128 stands for zero in the data rows.
Here are some numbered points:
[110 130 164 152 114 104 120 107 142 117 104 141 135 143 104 171 108 139  87 151 120 119  91 102 137 152  99] 0
[147 149 146  97  72 130 140 109 150 103 121 116 141 162 114 203 117 192 115 177 108 133  50 147 148 115 120] 1
[159 149 170 154 125 141  68 138 106 158 187 115 111 161 146  72 179 180 145  88 192  74 116 148  38  82 150] 2
[140 121 105 169 125 134 146 150 133 143 101 151 180 100  84 154 121  87  60 144 195 142 143 106  98 134  79] 3
[ 92 125 105 198 101 132 161 107 132  98 115 100 114 167 144 103  97 157 180  92 147 148 110 108 145 132 157] 4
[111 114 153 147 117 111 100 117 123 137  89 161 152 107  98 172 127 119  68 162 121 104 132 118  99 154 114] 5
[159 138 167 143 112 150  44 142 117 166 169  95 128 165 145  87 184 173 150 118 216  91 108 182  29  90 140] 6
[144 144 145 167 123 148 121 143  96 151 194 143 112 131 143  64 151 160 136  85 159  72 145 123  43  77 171] 7
[130 144 166  71 180  64 135 106 116 125 158 152  90  77 135 131 126 103 100  88  77  98 155 104 154 152 152] 8
[157 112  69 115 107 199 132 168 145 142 136 120 180 124 130 110 144 118 156 167 132 144 138 161 100  98 115] 9
[158 117 117  79 134 146  93 151 145 145 129 106 156 123 124 141 154 107 141 158 139 150 129 174 120 127 104] 10
[104 151 139 221 108 135 165 117  97 126 195 141  70 158 162  32 117 189 157  51 138  68 137  88  65  74 200] 11
[119 110  82 139 127 145 175 141 115 124 125 152 150  92 128 109 111 103 127 123  88 124 171 122 109 126 161] 12
[115 116 133 120 135 102 102 105 131 121 100 100 128 131 128 154 136 117 147 121 145 152 121 149 144 157 128] 13
[131 129 149  77 164  89  91 113 117 133 124 129 125  95 131 152 147  98 111 126 123 120 144 153 126 162 128] 14
[152 114 101  90 130 154 105 147 136 143 117 115 169 115 125 142 146 100 147 163 138 153 131 170 115 128 111] 15
[152 139 145  74 186  70 117 116 136 132 134 117 110  96 114 150 139  83  98  87 171 166 143 126 175 160  92] 16
[116 113 132 126 167 187  48 174 114 178  81 145 107 141 135  96 153  99 125 193  99 131 170 142 164 123  97] 17
[127 109  90 139 106 154 109 142 134 128  98  98 160 136 132 137 138 118 159 153 155 154 125 161 107 129 128] 18
[147 120  76 137  96 190 156 159 156 119 143  91 149 174 135 102 124 141 195 140 144 164  96 140 149  89 105] 19
[136 129 120 101 139 124 140 128 136 121 144 118 119 128 132 122 130 121 148 112 117 134 123 127 139 120 131] 20
[176 117  91  87 115 188 118 171 145 148 150 109 174 128 129 122 150 118 158 165 142 143 124 166 102  98 107] 21
[ 99 145 141  93 122 144 102 122  44 157  66 155  65 110 128 179 137 173  45 181  98 131 193 149 153 122 155] 22
[141 140  98 153 113 163 200 146 148 101 169 116 109 172 150  86  98 154 192 101 109 139  94  97 176  84 138] 23
[105 130 106 160 120 126 176 119 122 107 140 126 105 131 143 103  98 139 153  91 114 133 134 103 151 126 161] 24
[190 128  96  73 156 151 126 175 132 159 165 130 162  92 108 117 163  74 107 127 180 144 156 145 106 103  77] 25
[131 136  93 116 108 112 184 110 106 109 115 118 139  98 118 168 114 135 107 105 159 161 151 137 125 135 153] 26
[122 121 103 133 126 139 160 132 126 114 136 133 129 119 139 114 117 123 149 118 107 135 140 120 135 125 146] 27
[138 124 101 126 112 147 123 133 158 120 120  83 147 160 136 136 128 132 179 140 156 167 101 155 154 128 101] 28
[132 134 143  95 176  63 120 118 117 133 125 121 110  85 115 144 134  82  92  80 176 154 159 124 153 168 105] 29
[ 92  83 148 170 150  33 114  72 190  97 109 131 201  85 103 153 111  43 137 100 131 109  97 104  75 227 120] 30
[130 118  78 175  91 180 163 147 139 112 129 101 150 165 136  99 114 146 185 128 149 147 117 131 117  95 142] 31
[155 138 200 164 112 128   0 127 103 183 169  87 109 174 144  97 213 187 144  99 255  79  99 188   0 100 149] 32
[ 97 132  68 221  87 172 225 130 126  86 140 127 109 170 150  69  77 168 191  91 106 139 124  83 152  90 178] 33
[147 115 101 102 121 153 112 147 145 134 115 100 155 134 129 138 139 114 154 156 143 159 124 163 128 130 108] 34
[174 134  94  79  96 143 154 142 138 121 138  85 157 129 125 162 140 152 131 133 184 168 109 172 128 102 110] 35
New points follow, each followed by the numbers of its three nearest points above, looking only along the 2 directions in which the numbered points spread most, nearest first.
[133 133 132 165 140 166 126 151 158 126 187 124 107 186 158  39 120 146 211 107 104 105  99 102 132  86 134] 31 19 11
[145 140 129  55  95 125 118 108 126 110 130 100 135 126 137 180 136 165 143 157 109 142  97 180 125 120 143] 34 13 35
[105 132 133 135 136  87 130  94 133 105 112  99 102 141 138 141 116 129 160  98 142 151 108 128 170 160 132] 26 1 12
[159 130 134 117 131 155  66 145 115 156 183  76 103 161 169  59 184 160 213  77 197 120 133 192  66  85 167] 2 7 6
[176 131 117  45  86 160 119 136 127 126 152 107 155 125 130 167 155 170 143 173 117 130 104 195 100  90 138] 21 35 18
[133 170 154  86 147  46 187  92  95 107 173 148  77  80 130 144 119 145  76  39 141 112 147  98 137 132 172] 1 26 20
[143 126 106 134 112 165 138 150 142 127 153 115 136 154 137  96 133 146 167 125 138 128 119 133 116  94 133] 19 9 31
[159 159 114 122 142 164 199 159 120 135 225 178 101 111 142  41 117 143 132  90  74  67 147  86 109  59 161] 31 19 4
[153 135 109  63 127 103 130 118 107 129 125 117 152  73 113 184 150 113  79 125 169 149 160 163 100 137 132] 14 5 29
[100 123 135 114 144  73 124  88 146  95  86  92 105 147 135 170 108 120 161 106 133 178 102 132 209 183 125] 26 8 0
[119 147 126 164  65 115 195 109 137  93 108 127 146 149  93 194  83 180  71 139 170 150  72  86 154 121 100] 12 27 26
[148 119 112 107 118 149 110 138 154 129 125  90 153 146 132 142 137 127 168 146 155 161 103 164 136 128 101] 35 18 34
[138 146 156  43 192  77 138 114 112 134 165 173  99  57 129 126 128  85  89 101  55  94 167 110 147 148 150] 30 8 29
[ 91 116  98 186 116 126 161 118  92 121 113 149 131  93 137  96 117 117 122  98 113 108 184 106  80 137 184] 27 19 28
[ 79 121  95 212  96 137 187 110 133  85 111 103 108 177 149 104  87 163 187  82 136 158 110  94 159 123 162] 23 4 33
[129 152 139  65 150  56 159  89 105 104 133 121  97  82 125 183 119 130  88  83 137 147 139 123 171 162 138] 30 8 0
[ 92 118 130  94 105  81 131  83  79 109  94 139 128  69 124 185 131 141  89 130  91 105 164 158  79 165 198] 3 8 22
[139 119 125  95  98 167  94 136 143 122 126 102 141 155 146 129 140 157 191 186  70 125  99 177 116 112 142] 9 18 28
[134 136 140  88 178 104 145 128  85 144 175 193 102  53 129  92 138  99  77  97  53  61 197 103  92 124 179] 34 13 35
[181 164 154  71 121 121 175 136 127 134 180 171 145  87  93 169 131 149  37 137 135 101 114 111 108  88  99] 15 17 3
[163 137 147 103 162 112 124 155 136 154 146 159 151  84  87 147 137  81  48 131 168 122 147 107 118 130  71] 14 29 5
[105 147 141  92 116 142 107 123  63 141  71 131  73 130 130 183 134 178  75 169 118 148 158 161 181 119 136] 3 13 22
[164 123 118 114 144 191 106 176 166 154 183 122 140 159 151  51 147 118 201 150  98 109 107 132 120  86 104] 9 19 21
[103 132 169 194  96 133 144 122 124 131 122 194 139 134  98 134 101 155  51 157 101  65 110  70  87 122 121] 28 20 9
[ 85 114 132 133 131  77  93  89 125 113  66  94 124 131 131 178 123 107 146 120 146 171 123 147 151 195 129] 8 30 0
[168 148 176  77 141 118 121 142 157 140 166 159 132 120 108 143 134 134  88 154 102 102  96 111 142 113  86] 15 17 3
[118 116  96 100  78 137 140 116  95 109 104 124 154  97 126 170 130 153 127 157 103 129 147 177  84 128 180] 1 20 34
[113 120 160 211 101 172 122 148 177 130 128 157 146 195 117  93 102 156 141 183  79  88  64  69 131 107  87] 19 31 4
[103 123 111 178 105 125 152 118 132 106 120 102 122 160 141 115 111 146 168 101 148 142 113 118 133 132 152] 19 31 24
[101  92  88 158  68 192 113 131 126 117  85 107 162 162 149 132 129 155 199 186  87 130 117 173  88 124 174] 19 31 9
[ 97 115 141 105 145  67  92  86 131 112  82 101 113 114 131 171 124 110 136 117 128 156 132 145 164 189 133] 30 8 29
[ 80 111 103 209 118 118 163 110  81 120 113 155 121  98 136  93 111 121 120  79 128  93 190 101  67 139 200] 19 31 27
[ 98 132 179 131 132  72 138  89 144 110  92 166 120 118 103 180  95 122  65 145  80 117  97  74 171 172 107] 30 8 0
[101 117 134 115 138  74  87  88 137 111  67  86 126 130 129 180 131 111 144 128 148 172 120 159 166 187 118] 30 8 29
[105  94  63 225 127 174 129 159 157 138  90  99 169 163 126  79 124  84 185 118 195 176 134 119 126 136  99] 19 27 28
[130 135 141  75 162  96 117 112 138 122 129 125 116 108 133 146 127 103 126 118 105 137 128 137 157 154 123] 8 3 30
[102  99 121 146 150 148  89 134 137 139 106 139 130 130 143  92 129  96 166 152  66 110 150 131 125 149 142] 20 1 28
[ 86 141 117 201 116 104 191  99 110  91 138 126  85 151 150  91  87 160 164  65 119 125 125  82 154 125 184] 23 4 24
[152 127 140 113 121 144 131 146 152 140 133 154 160 120 100 151 130 122  86 167 114 111 108 117 120 119  90] 13 3 15
[154 132 124  77 154 130 123 143 124 142 148 143 138  96 132 124 144 103 122 127 104 112 152 143 118 122 133] 15 34 17
